Rows are one point carried round by a steady rotation, each followed by how many steps it has turned.
The counts run from 0 to 120.
[128 151 120 152 149 146 151 135 136 134 158  90 142 110 139 114 124 151
 153 119 144 120 120 140 137 174 102  96 180 109 120 127 164 164 152  95
 141 112 123  88 101 143 160 127 155 202 132 145 107  69  89 138 162] : 79
[149 129 131 163  80 142 136 121 142 128 142 118 116  95 117 140  88 141
 110 107 153 116 123 133 166 134  75 123 172  89 159 135 148 141 155  97
 128  96 149 138 119 141 141 126  99 195 152 108 108  96  61 155 168] : 107
[110 142 162 158 124 144 110 112 118  84 131 116 133  97  90 143 128 160
 121 122 165 135 137 160 134 101  67 112 167 115 163 118 138 170 118 104
 129 124 142 127 132 133 165 140  91 177 100 120  79  86  68 121 159] : 32
[114 148 110 197 132 134 123 128 123 124 111  96 113  90  91 114 144 160
 161 135 140 105 139 117 144 126 109 120 164 105 147 151 162 149 156 108
 165 119  93  91 108 155 122 114 145 160 122 117 139  64  77 144 159] : 12
[102 150  93 189 109 145 122 112 112 126 115  93 106 108  64 162 123 116
 148 132 148 125 139 116 160 125  95 132 156  94 153 146 169 143 132  83
 132  83 101 127 117 130 127 162 147 156 100 125 149  78  68 163 139] : 8
[ 94 167 119 191 130 166 137 141 154 127 121 114 162 106 121 172 113 141
 143 122 132 142 108 152 139 105 114 127 159 160 140 151 170 157 123  79
 117  95 106 110 115 144 159 163 127 147  72 150 135  87  71 105 137] : 85
[ 99 155 135 157 152 154 140 127 141 138 152 111 132  72  84 114 147 158
 154 120 171 102  94 142 121 130  62  89 176 103 146  88 119 138 142 137
 145  81 120 112 132 150 153 136 114 163 113 129 143  86  90 125 151] : 19
[112 148 146 168 107 147 123 129 130 111 115 113 124  94 100 138 118 130
 137 140 140 147 150 140 138 115 114 126 156 108 122 145 177 159 145  68
 119 131 112 107 116 125 162 149 147 177 112 115 100  39  87 161 168] : 76
[133 150 124 189 134 127 100 121 129  91 131 123 117  88 111 134 146 147
 102 113 116 131 133 116 173 120  76 155 132 142 165 149 166 164 151  76
 120 108 110  90 138 139 128 157 102 176 143 105 103  79  65 131 140] : 44
[107 146 167 163 117 128 123 106 119  89 139 105 131  68  78 168 110 159
 104 143 148 115 153 106 120 146 107  96 153 106 140 132 164 133 148 100
  92 104 107 110  81 149 172 139 133 192 133 115 111  63 120 152 130] : 68
[117 150 139 194 142 124  96 130 111 115 133 164 136  85 106 162 123 131
  90 122 134 139 107 114 169  95 102 139 142 146 159 160 173 159 124  78
 111 101 119 104 130 148 155 151  99 154 123 124 109  83  89 109 142] : 45
[116 148 143 168 124 138  84  82 124 100 124 106 129  93  83 190  99 153
 128 111 149 119 140 150 138 115  88 114 171 117 194 127 144 179 127  98
 137 113 149 120 108 163 135 119 102 154 112 138 147  92 112 126 145] : 100
[111 159 151 206 134 137 151 151 117 125 141 104 147 105 110 156 105 151
 141 125 159  97 112 114 126 103  93  99 187 127 147 144 174 109 128  82
 137 117  94 121 115 110 158 135 124 141  93 137 132 100  69 124 162] : 17
[118 150 156 147 157 138 136 108 109  76 147 130 120  71 101 120 126 178
 123 131 152 111 165 146 131 107  82  99 183 143 167 105 112 124 141 101
 115 138 114 105 130 152 159 112 116 169 135 137 107  69  85 152 153] : 28
[144 144 126 179 139 141 126 122 118 145 159 127 126  43  91 113 128 152
 136  96 152 102 108 124 114 149  84  74 176  99 152 126 151 107 136 106
 124  90 129 124 123 134 145 138 153 165 122 158 146  66 112 155 166] : 15
[118 151 139 133 111 129 152 145 129 146 147 147 127  61  96 114 125 138
 128 134 143 104  92 109 157 133 105 109 173 128 127 168 146 140 136 139
 156  85 114 114 135 204 150 114 135 171 146 150 115  66  77 119 146] : 118
[122 152  98 199 141 148 134 128 143 146 145 126 140  67 139 159  79 129
 131 102 119 133  87 141 159 114  72 145 126 133 175 111 137 141 137 106
 112  58 141 133 104 150 155 137  90 155 127 127 160  84 106 122 157] : 98
[124 127 108 156 128 116 126 109 113 133 160  98  97 101 116 127 118 129
 126 121 149  84 112 100 164 144  77 139 150  89 154 116 125 173 130 107
 135  78 117 105 120 154 124 123 108 175 143 103 107  75  80 143 164] : 111
[112 149 149 144 142 149 158 141 129 158 148 120 154  84 136 127 108 129
 144 115 151 136  96 152 128 153 117  99 181 125 117 144 163 170 118 110
 140 110 121 104 100 165 162 127 155 188 120 178 112  64 106 126 170] : 78
[111 148 175 159 146 146 160 172 105 111 130 127 138  74 111 164 100 147
 138 158 140 104 140 108 134 114 131 126 172 115 149 149 144 163 155 144
 162 107  82 110  79 157 148 121  97 181 145 140 132  78 128 131 155] : 65
[119 137 131 162 101 148 126 127 146 122 155 128 128  83 125 117  96 153
 116 119 160 143 113 164 144 104  53 105 150 118 157 109 149 134 134  82
 113  95 145 127 140 127 173 143 110 187 113 116  90  80  65 132 157] : 31
[103 142 164 163 124 147 138 149 126 111 122 139 154  88 101 171 103 132
 142 144 149 150 126 141 129 114 125 102 158 124 114 156 173 166 122 101
 142 126 115 113 104 146 177 140 140 164 104 164 100  54 102 132 159] : 77
[110 148 153 159 141 134  98 116 136 140 143 142 129  64  74 121 124 140
 125 157 159 115 106 103 140 142  66 115 152 113 166  99 161 135 163 103
 115  81 135 108 140 135 146 127 117 153 164 120 144  71 125 134 140] : 59
[147 139 122 155 139 134  94 122 117 150 156 131 125 100 117 124 116 132
 137 107 143 117  95 135 158 151  77  97 183 118 178 137 175 191 140  81
 148  77 148  96 124 137 126 164 125 163 131 149 117  96  89 119 140] : 47
[109 138 145 165 126 148 103 103  97 100 118  93 123  78 101 140 102 167
 147 120 145 113 144 155 100 101  79  82 172 107 184 132 144 156 128 100
 143 126 124 113  95 140 160 130 129 158 100 146 121  72 117 143 155] : 24
[116 154 163 151  85 154 121 134 148 144 133 128 134  91  79 134  97 139
 159 176 167 116 131 130 142 145  84 101 172  98 151 114 175 155 167 121
 159  81 137 111 122 139 142 130 112 179 142 108 123  96 112 144 148] : 63
[ 66 154 151 144 164 155 144 153 115 103 133 128 136  83  89 153 140 127
 130 172 166 127 127 135 138 105 116 134 174 149 114 137 145 155 127 106
 127 110  91 128 111 171 153 143 123 162 135 141 129  53 108 124 154] : 73
[140 146 142 168 144 131 150 131 105 100 139 160 135  65  98 178  79 134
 107 118 149 114 134 125 164  90 117 128 174 135 169 146 121 128 129 107
 136 109 125 133 112 178 132 110 101 170 150 145 150  76  95 147 166] : 105
[ 61 151 157 154 134 150 139 129 143  94 146  94 123 111  74 144 138 143
 133 175 171 115 153 128 139 117  98 125 172 116 133 114 158 152 131  91
 133 113  97 114 130 156 150 143 118 170 130 110 109  61  80 122 142] : 72
[ 95 171 124 162 138 173 124 137 170 146 146 118 153  85 111 141 127 140
 148 130 153 151  83 168 138 123  93 119 166 143 131 125 159 168 123 116
 132  78 129 112 122 174 159 138 137 151  90 162 130  86  86  94 136] : 86
[ 97 146 137 159 128 120 127 110  87 132 131 151 135  85  96 187  97  95
 116 134 153 107 113 101 175 102 105 118 147 119 149 142 145 159  98 100
 117  84 116 125 116 174 147 120 117 139 121 146 117  53  93 144 151] : 113
[110 176 127 151 178 141 151 137 132 133 167 139 156  68 124 136 142 129
 123 109 140 132 106 147 137 137 103 112 154 149 116 112 137 134 128 100
  96  72 107  98 127 160 178 142 143 176 105 166 127  63  92 138 141] : 82
[112 144 130 173 142 150 120 111 114 116 142 108 147 104 113 181  78 138
 134 122 150  97 122 143 146 105 108 126 190 142 183 147 134 179 119  94
 164 107 134 119  89 183 126 109 104 125 127 146 158  89 112 107 169] : 101
[ 91 149 122 186 115 137 138 137 129 145 115 127 143  55 114 126  91 136
 142 132 125 125 107 146 142  79  77 114 118 126 150 114 135 126 133 116
 126  66 112 111  98 146 177 135 124 135  95 126 137  61 116 133 165] : 22
[129 169 131 196 148 145 121 120 156 159 137 159 169  48 125 136 104 128
 138 114 126 152 102 157 164 121 100 124 147 144 142 120 162 129 139  83
 112  95 144  83 130 157 157 103 162 143 124 149 151  63 108 131 161] : 90
[139 136 125 137 128 129 135 149 113 122 130 137  92  56  88  85 141 147
 139 114 129  98 123 104 151 153  96 111 172 115 152 157 145 143 147 118
 149  98 109 108 124 163 146 133 139 192 151 141 110  57  86 151 142] : 119
[106 152 175 143 123 146 130 141 126 110 124 111 138  85  75 159 122 164
 151 161 160 116 153 121 127 123 108 109 185  91 164 136 159 165 166 140
 170 118 115  98  95 150 141 129  93 192 134 125 122  88 114 143 155] : 64
[135 153 136 171 133 134  91 115 111 133 126 111 129 133 104 148 119 131
 143 125 146 105 122 105 165 122  94 118 179 121 174 148 182 185 149  66
 157 109 116  83 118 129 113 149 119 156 133 123 121 107  84 128 142] : 48
[112 150 120 176 105 144  86  91 156 136 128  95 118  75  98 163  97 141
 135 110 136 136 117 149 143 133  65 121 135 103 189 114 152 159 135  99
 116  77 164 115 111 151 139 122 100 157 122 120 138  80 110 122 145] : 99
[110 136 121 154 150 147 151 144 116 134 158 126 145 114 154 118  99 132
 130 131 138 115  91 157 165 109  77 127 158 129 155 109 127 202 107 106
 147  85 122 105 104 163 156 118 110 160 128 145  98  81  98 101 181] : 34
[150 137 120 155 117 143 151 149 126 136 152 148 131  67 138 157  62 122
 109  96 146 108 121 138 169 128  88 129 172 119 165 140 130 132 150 106
 125  79 143 150 112 169 144 120 114 176 155 147 133  84  96 142 172] : 106
[104 148 139 158 148 120 104  99 100 111 114 130 145  93 115 141 119 151
 120 137 130 144 147 136 166 107  83 118 125 120 169 109 138 179 138  81
 119 111 119  71 124 163 155 111 121 166 120 117  83  55  85 152 152] : 36
[112 159 103 177 143 157 127 141 132 113 115  93 118 103 108 149 132 134
 140 112 132 127 140 148 130 123  95 130 163 146 149 144 152 150 146  56
 113  92  92 119 115 130 149 182 138 172  91 135 126  82  70 135 140] : 84
[102 154 110 170 168 139 145 131 106 142 164 145 137  75  94 157 127 104
 121 120 158 111  87  97 162 146 108 121 161 119 138 130 147 142 123 123
 114  48 101 119 119 177 149 144 120 158 131 166 151  68  97 150 153] : 6
[138 131 132 175 131 137 170 148 127 136 163 133 150  98 119 156  96 119
 122  96 146 132  91 120 150 171 115 125 182 111 129 169 168 169 119 121
 143  96 130 120  94 167 151 128 122 170 139 171 120  89  92 128 171] : 2
[108 156 145 203 139 128 139 151 115 117 147 111 138  94 114 152 110 154
 119 147 144  89 114  85 154 126 106 144 170 149 170 150 176 141 142 101
 159 102  99  99  86 151 120 128  96 142 154 116 142 103 109  87 151] : 57
[136 147 131 165 141 142  98 131 109 151 166 169 144  70 120 144 106 113
 103 108 132 130  77 127 158 128  93 107 160 140 167 140 174 183 123  91
 125  72 151 106 142 159 142 153 114 148 119 158 110  93 103 103 151] : 46
